One turn sends every row of this set to another row. A few are shown first. Where does it send the rows asked after them?
j252: [ 12  26  -7  -6 -32  -1  -4 -22  -1  23  13  10   4  16 -28  -9   2  46
  17]
j328: [  7  17 -18  -6 -10  -1  31 -32  -2  28 -32 -22  -9 -20 -28  24 -28  18
  22]
j950: [ 11 -38   9 -13 -26  -4   6 -15  32  38  26  -3   0  -3  11  13  21 -10
  58]
j697: [  6 -45  51  -7  -4   2  -8   3  31  30  23   5  17   1  27  26  -3   1
  23]
j83: [  9 -19   3 -13   7 -28  17   6  46  -5  -4 -16  30 -28  38  16  -8  36
  37]
j272: [ 33   8  28  -3 -20 -22  37   3   3   7  18 -62   8 -18  -1 -10  -7  33
  33]
j477: [ 22 -29 -16  -2  18 -24  22   1  14  -1  25 -12  34  -8  22 -26 -11  -4
  14]
j699: [ 20 -54  17  -1 -34  -6   4 -10   2  23  11 -43  -1 -17   9   7   3  27
  56]
j558: [ 20   2 -17 -31  -9 -51 -15  -2  31   4  -2 -31  17  10  -1  24 -14  17
  30]
j301: [  7   1  24  -9  23 -24   7   1  34  27  31  -3  36 -16   0   7  23 -17
   9]
j622: [ 40 -20  20   4  -2   0  11  24   5 -16   1  -9 -34  14  22  -6   7  30
  27]
j847: [ 41 -12  58 -16  -4 -17  22  21  18  15 -33  -8   1   7  22  11  -4  16
  -4]
j216: [ 61 -13  33   8   4 -22  -2 -25   3  19 -22   0  30   2   7 -17   0  18
  -7]
j956: [  0  14  21 -15   8  -5  10   3  29 -11   1 -44 -26 -14  30  -5 -25  18
  29]
j417: [  4  -9   0  -4 -11   0  33  13   8   7   5  19  16  -1 -21  66   0  14
  23]
j518: [-10   3  10 -32 -41  -4  15  12  16  -6   6 -23 -16  22 -23  -3   1  29
   6]
j503: [ 40 -43  31   7 -11   0  12 -37  17  31   3 -28  -1 -18   7 -31 -20  10
  31]
j940: [  8  16  24   7   0  10  22 -14   7  18 -14 -21   5  -3 -13  32 -43  44
 -13]
j215: [ 28 -45  28   6  25  -3 -29 -13   5  32   4  -2 -14 -13  -6  -4 -25   4
  29]
j745: [ 23 -14  55 -14 -25   8  21 -11  16  38   2  -2   2   3  37  10 -40  -1
  36]
j960: [ 16   3  -2   4   2  -6 -13 -13   4  27  10  -5  21  25  47 -14  -4  22
  -5]
j974: [  2 -12  25 -21  -2  -5  31   2   2  27 -45  21   6 -42 -23  -3   6  15
  16]
j397: [ -2 -25 -32   1  13 -11  11 -14   0  21  -8 -19  12 -14 -41  22  -4   8
  -3]
j903: [ 14 -16  30  17 -29  21  25 -33 -10 -10 -12 -19  11  -5 -18  22  17  15
  -5]
j173: [ 18 -20  -6 -20   6 -18 -11 -10  29  37  18 -10 -15   0  -3   6 -46  -5
  52]
j911: [ 18 -28   8   4   4  10  38 -10  20   4  -8 -12 -18   2 -38   3   9  -3
 -17]
j465: [  0 -16   2 -15 -30  -8  32   0 -21  31  -1  -5  39   1 -12 -25   1  20
 -13]
j482: [-16  17  26 -23 -19   2 -13 -23   5 -12 -11  21   6 -15 -27  15  11   0
  27]
j442: [ 27  -6  18 -13 -22  -7  43  30 -20   8  -2  14   5  -1 -27  -4 -27  40
  17]
j177: [ 19  21  14  14 -12   6  -3 -43   5   1  14  -2  14 -14  33  -8  20  13
  45]
j268: [-20  10  17 -19   4 -11  -3 -10  46   5   1 -10   8 -31 -33   4  -3  44
  13]
j241: [  6  -5   1  -6 -41  -1  51 -28  26 -10   1 -18  29  -9 -14  39   1  14
  22]
j810: [ 18  -8  -7  -9   6 -15 -10 -20 -17   2 -38   5   1 -26  27   5   3  -6
  50]
j265: [ 28   2  -8 -17 -23 -31  -9  -5   8  23 -17 -11  -4  -2  -2  29  40  17
  54]
j999: [ 28   6  28  -9  36 -21   3  16   8  11   9   7 -14 -21 -23   8   1 -22
  33]
j647: [  8 -14  21 -23  -5 -20  27 -10  24  -7 -13  24  52 -24 -19  -2 -26  13
   4]
j621: [ 25  36  25  -8 -30 -13  17 -17 -33  25   6 -31  20  -2  16   1 -11  -1
  32]
j423: [ 23  -2   7  -5  12  -3  34  30 -11  31  -2  19 -12 -13  32   5   5   0
  44]
j948: [ 13 -14  13 -13 -24 -12 -14 -13 -10  37   9 -20  15   3  25  23 -52  16
  49]
j124: [ 18  15  12   6   2  12  31 -14  21  31   6  29  15  16 -14  32 -18  10
 -12]

j301 goes to j216
j423 goes to j622
j268 goes to j647
Now find these:
j215 goes to j745
j911 goes to j940

One turn sends every row of this set to another row. A few are shown first. Where does it send the rows asked after them?
j146: [-32 -12 -12  39  -7   8   4 -36   3 -21  28 -24  13  -3 -13 -41   8 -19
  41  10 -33 -21   9 -23  31   8  26   4 -21   7]
j128: [-23   8  -3  16  14   1  17   4   0 -32 -17 -22  43  40 -17   1  11 -25
  22  12  10  44  -6 -19  46 -29   1  18 -32  15]
j930: [ 12  -5   4   5  43   4  -8  -2  12 -18   7  -5 -16  -1  -3 -31   0 -13
  36   4  -9  13  16 -24 -70  15  13   4 -29   5]
j791: [ 51   3 -16  16   7  -6  10  44 -12 -34  11 -47  16   2   6  10  13   4
  19  17  -2  50 -16 -14  13  23   3  17 -16  17]
j394: [ 43  -3 -10  16  -5  -6   7  47 -15 -27  14 -52  28   6   4   5  -1  -1
  32   9   1  53 -17 -22   0  20   1  12 -16  13]
j55: [ -8   1  -7  25  16   6  17  -2  -1 -22 -12 -24  47  35 -26  -4  10 -20
  22  15  22  44  -4 -30  47 -30   4  24 -23   4]
j310: [ 13   6 -30   5 -17  -6 -20   1  12 -31 -23  -6   1  20  12 -24 -13 -18
  27 -10   0   1  -1  -2 -46   6   3 -50 -42  29]
j670: [ 11  -6 -39  28  15   9   9 -12  -9  -9   2  36   5  26 -15 -12  19  12
  15  19  24  11  -4 -28 -17  22  -3 -66 -11   0]
j720: [-28 -12 -13  41  -5   8   5 -37   1 -21  29 -24  11  -5 -15 -41  11 -17
  38  12 -30 -21  11 -25  32   9  28   5 -20   5]
j704: [ 12  -5  10  25 -32 -10   1   0  20   5  11 -31  46 -13 -22   0   9  17
 -10  18 -25   0 -27 -34  10  13  25  -3 -11 -13]
j907: [-15   9  -7  17  18   3  19   1   1 -32 -16 -21  39  37 -18   2  17 -19
  17  15  12  43  -4 -19  51 -29   2  21 -30  15]
j914: [-30  -9 -13  39  -2   8   6 -36   1 -25  27 -22   7  -3 -12 -38  13 -18
  36  13 -33 -21   9 -19  36  11  27   5 -23   8]
j25: [-12 -14 -19  30 -25  -3   3 -36  -7 -14 -14   4  12   1 -28 -34   6   1
  17   8  11  83  16 -30   4   2   6  14   3 -17]
j952: [ -5  -7 -33  23   6   8   6  -6 -10  -8   1  34  12  32 -11 -10   9   3
  26  10  20  12  -6 -28 -29  22  -5 -71 -14   2]
j147: [ 33  -1  -8  11  -5  -7   7  52 -13 -32  10 -50  26   8   9   8   0  -5
  33   6  -7  53 -18 -15  -1  21   0  10 -20  19]
j958: [  7  -1 -39  23  18   8   9 -11  -8 -14  -2  38   0  28 -11  -7  22  11
  13  19  17   9  -5 -22 -15  23  -4 -67 -15   6]
j119: [ 21  -7   2   8  45   5  -7  -5  10 -14   9  -6 -15  -4  -7 -31   2  -9
  34   7  -4  13  17 -28 -67  13  13   6 -24   0]
j306: [ 18   1   7  24 -23  -9   4  -4  21  -2   7 -27  35 -16 -21   3  21  23
 -20  26 -29  -4 -27 -27  22  14  25   2 -13  -8]
j402: [-22   5  -1  18   9   4  16   6  -1 -27 -16 -24  48  39 -19  -2   5 -26
  27   8  14  47  -5 -25  40 -30   1  19 -29  12]
j527: [-35 -10 -11  38  -7   7   6 -34   2 -24  29 -23  11  -2 -11 -39  11 -21
  41  10 -34 -20  10 -21  30  10  27   3 -24   8]
j299: [-34   4 -18  11 -20 -10   5 -33  -3 -37 -24  14  -8   9  -9 -24  21  -3
   9  10 -15  82  11   0  11   5   2   8 -16  10]
j626: [ 26  -1  -2   7  55   5  -5  -8  13 -20   7  -3 -25  -5  -5 -28  11  -5
  24  14  -7  10  17 -20 -57  16  14   9 -26   4]
j754: [ 42   6 -13  10   5  -7   9  46 -12 -39   9 -47  14   6  10  12  13   2
  19  15 -10  51 -18  -8  11  23   0  14 -22  23]
j79: [ -4  -6  18  20 -42 -12   0   7  21   2   9 -32  50  -7 -17   0   3  10
  -1  11 -30   2 -29 -32  -1  13  22  -8 -16  -8]
j652: [ 28  -5  -2   9  51   6  -6  -7  12 -15  10  -4 -20  -6  -8 -31   7  -5
  28  13  -2  11  17 -27 -62  15  14  10 -23   0]
j871: [-29 -11 -14  40  -3   7   5 -36   2 -22  30 -24   9  -6 -13 -40  13 -17
  37  15 -31 -23   9 -23  36  10  27   6 -20   7]
j314: [-34  -9 -13  37  -4   7   6 -34   2 -26  28 -23   9  -3 -10 -39  11 -18
  38  13 -34 -22   9 -20  34  10  26   4 -25   9]
j653: [-42  -3 -11  14 -30 -11   3 -27  -5 -30 -22   9   6  11  -9 -25   6  -9
  21   2 -12  85   9  -8  -4   4   0   3 -15   4]
j926: [ -8   9  13   9 -29 -15   4   5  23 -15   1 -23  31  -6  -7   9  20  13
 -15  19 -48  -2 -31 -11  15  17  19  -7 -27   8]
j404: [ 11  -1   2   1  46   3  -8  -3  13 -21   6  -3 -21  -1   1 -28   5 -12
  31   8 -14  14  15 -17 -66  15  12   4 -31   9]
j514: [-15   3 -24  20 -11  -7   7 -40  -5 -34 -22  14 -11   2 -17 -23  28   6
  -1  18  -7  81  14  -7  22   4   4  15  -9   3]
j115: [-15   0  -3  23  11   5  16   2  -2 -23 -14 -25  51  35 -23  -4   6 -23
  26   9  19  45  -4 -30  42 -31   3  21 -25   5]
j182: [ -8   6  -8  22  21   4  18  -2  -1 -29 -15 -21  42  34 -22  -1  15 -17
  15  18  17  45  -3 -25  52 -29   3  24 -25  10]
j279: [ 33   4 -10   7  -1  -9   9  51 -12 -38   9 -47  18   8  13  10   7  -5
  28   9 -12  52 -19  -9   4  22   0  10 -25  25]
j905: [ -3   2 -37  19  13   6   9  -8  -7 -17  -3  38   0  31  -6  -6  20   8
  15  15  13  10  -6 -20 -19  23  -5 -71 -19  12]
j767: [ 17   1  -1   3  52   3  -6  -5  13 -23   5  -2 -27  -4   0 -26  11  -7
  26  11 -12  12  15 -17 -60  16  13   7 -31   8]
j401: [-15   2  18  12 -38 -16   1   9  22  -7   5 -27  43  -3  -8   7   7   7
  -4  12 -43   0 -31 -18   2  14  20 -10 -25   3]
j105: [  9   7   9  17 -21 -12   5   0  23 -12   3 -21  28 -13 -12   9  27  21
 -24  26 -40  -4 -29 -15  24  15  23  -2 -22   3]
j943: [ 27  -7 -30  17 -23  -2 -22  -3  10 -14 -16 -14  15  15  -1 -33 -24 -16
  34 -12  17   2   2 -21 -51   4   6 -46 -29  12]
j543: [ 54 -11 -39  28 -11   4 -19 -14   9  -8 -13 -14  11   5 -12 -36 -15  -4
  22   0  31   0   5 -28 -38   4  11 -35 -18   0]
j420: [-10  -2 -31  18   6   6   8  -4  -7 -14  -2  35   7  34  -6  -8  13   3
  23  11  14  12  -9 -21 -27  23  -6 -74 -19  10]
j263: [-32 -12 -11  22 -34  -8   1 -29  -6 -20 -17   3  14   9 -20 -33  -1  -7
  26   0   1  85  11 -23  -7   1   3   6  -4  -9]
j724: [  6  -8 -36  27   9   9   6 -10  -9  -5   3  32  11  28 -16 -13  10   8
  23  14  25  11  -5 -32 -26  23  -2 -68 -11  -2]
j968: [ 53  12 -46  17  10   0 -13 -17  13 -33 -23   0 -22   5   3 -20  15   4
  -3  14   8  -6   4  -2 -10  10   8 -33 -32  26]
j429: [ -2  -8 -25  30 -13  -3   7 -43  -6 -22 -17   9  -1  -2 -26 -29  20   8
   5  18   6  81  18 -21  19   4   6  18   1 -11]
j144: [ 52  -3 -13  18   1  -4   8  45 -13 -28  13 -50  23   2   1   6   5   2
  25  15   3  52 -15 -21   9  21   3  16 -13  11]
j262: [ 68  -1 -48  29   6   5 -16 -20  12 -19 -17  -6  -8   0 -10 -29   4   6
   4  12  26  -3   8 -19 -17   7  11 -30 -20   9]
j298: [ 25  15 -39   5   0  -6 -16  -7  14 -40 -28   0 -17  15  14 -16   7  -9
   8   3  -6  -4   0   7 -25   8   3 -43 -44  37]

j394 goes to j147
j119 goes to j930
Now find these:
j926 goes to j105
j298 goes to j968
j724 goes to j952
j55 goes to j115
j299 goes to j514

One turn sends every row of this set to another row. A few are shown first. Where does it send the rows asked after them?
j661: [ 34  -6  -9   3 -53  30 -22  -6  35 -50  28  13]
j441: [ 31 -20 -57   9   2  45  -1 -66  10 -49  32  -7]
j599: [ 66 -12 -29  17 -32  73 -17 -19  33 -30  41   7]
j185: [ 23  -9   9  -3  21  19  -8 -17   3 -36  33  -6]
j499: [ 41 -13 -31   8 -44  35  20 -13  -3 -57  28  30]
j217: [ 47   0 -17 -15 -24  57   2 -39  17 -10  48  -5]
j755: [  2 -32 -23  11   0  41 -31  -8 -22 -65  57 -24]
j696: [  3  -5 -29  24 -37  37 -17  14  -4 -76  18  -3]
j649: [ 17 -17 -43  -5  23  62   9 -16  -5 -70  51 -21]
j666: [ 23 -44 -37  35 -54  51 -10  -7  30 -46  45  -9]
j66: [  0 -39 -13   4 -19  29 -19 -10 -17 -40  13  30]
j578: [ 17 -29 -26 -37  16  47 -10 -29  -9 -38  39  18]
j304: [ 10 -34 -17  17 -12  33 -24  17 -18 -49  50 -29]
j488: [-16 -20 -16  -6  -5  82 -17 -16  14 -69  32 -13]
j764: [ 35 -21 -41  -3   2  17 -43 -23  -1 -29   8  16]
j143: [ 38 -29 -28  27 -41  12 -18   7  -2 -22  39   2]
j854: [ 15 -17 -26 -11  17  73 -20 -34   7 -19  52 -24]
j227: [  0 -28 -31  -8  23  32 -12  22  -1 -41  26 -12]
j880: [ 26 -21  -1  10  14  62 -31  13  -7 -64  20  10]
j840: [ -3 -40 -56  -4  -3  30   1  22  18 -44  35   5]
j799: [ 24 -11 -40 -40  -5  37  -5 -12  11 -53  37  36]
j339: [ 18 -21  -4   4 -18  38 -35  11  46 -52  23  18]
j881: [ 29 -18  -4   8 -36   6 -11   9  -5 -33  35  -2]
j164: [ 25 -20 -46  20 -39  62 -14   0  -4 -44  66 -37]
j434: [ 22 -30 -61  33  -3  56 -21 -32  30 -34  25 -30]
j707: [ 27  -7 -28  -7   0  84 -10 -31   4 -35  62 -35]
j392: [ 28  10 -18  -6   1  72  13 -47  10 -54  25   7]
j56: [ 35  -1 -23  -7 -43  34   6 -44  24 -20  46   1]
j343: [  8 -18 -50  29   0  79 -19  15   1 -42  24 -25]
j214: [ 41 -15 -64   1  15  64  16  -4  14 -58  52   3]
j218: [ 57   1 -28  11   1  34 -24 -49  18 -51  17   9]
j221: [ 50 -34 -21   5  -8  77 -24 -29  34 -44  47  28]
j957: [ 14 -43 -28  33 -21  61  -7  -8  41 -73  49  -8]
j547: [  5 -26 -38   9 -28  16 -50 -23  10 -58  15  -2]
j700: [ 20 -26 -61   3 -51  61 -17  14  -3 -33  30  13]
j463: [ 13 -27 -53  16 -30  90   3 -40   8 -36  39  -5]
j581: [  5  -7 -60  16  -5  31 -27  -6  16 -60  18 -32]
j837: [ 39   7 -53  18 -39  60 -21  -3  12 -42  57 -29]
j579: [ 28 -14  13 -19  -3  24  -4 -26   1 -22  35   5]
j151: [ 32   7 -49   6 -29  65  23  -1  32 -29  22  -3]
j123: [ 14 -47  -3   8  18  70   6 -28  11 -33  23  12]
j695: [ 45  -2 -13   6  -7  47  -5 -13  11 -15   3  30]

j218 goes to j441
j880 goes to j499
j214 goes to j957
Now find these:
j56 goes to j854
j599 goes to j649
j707 goes to j164
j696 goes to j66

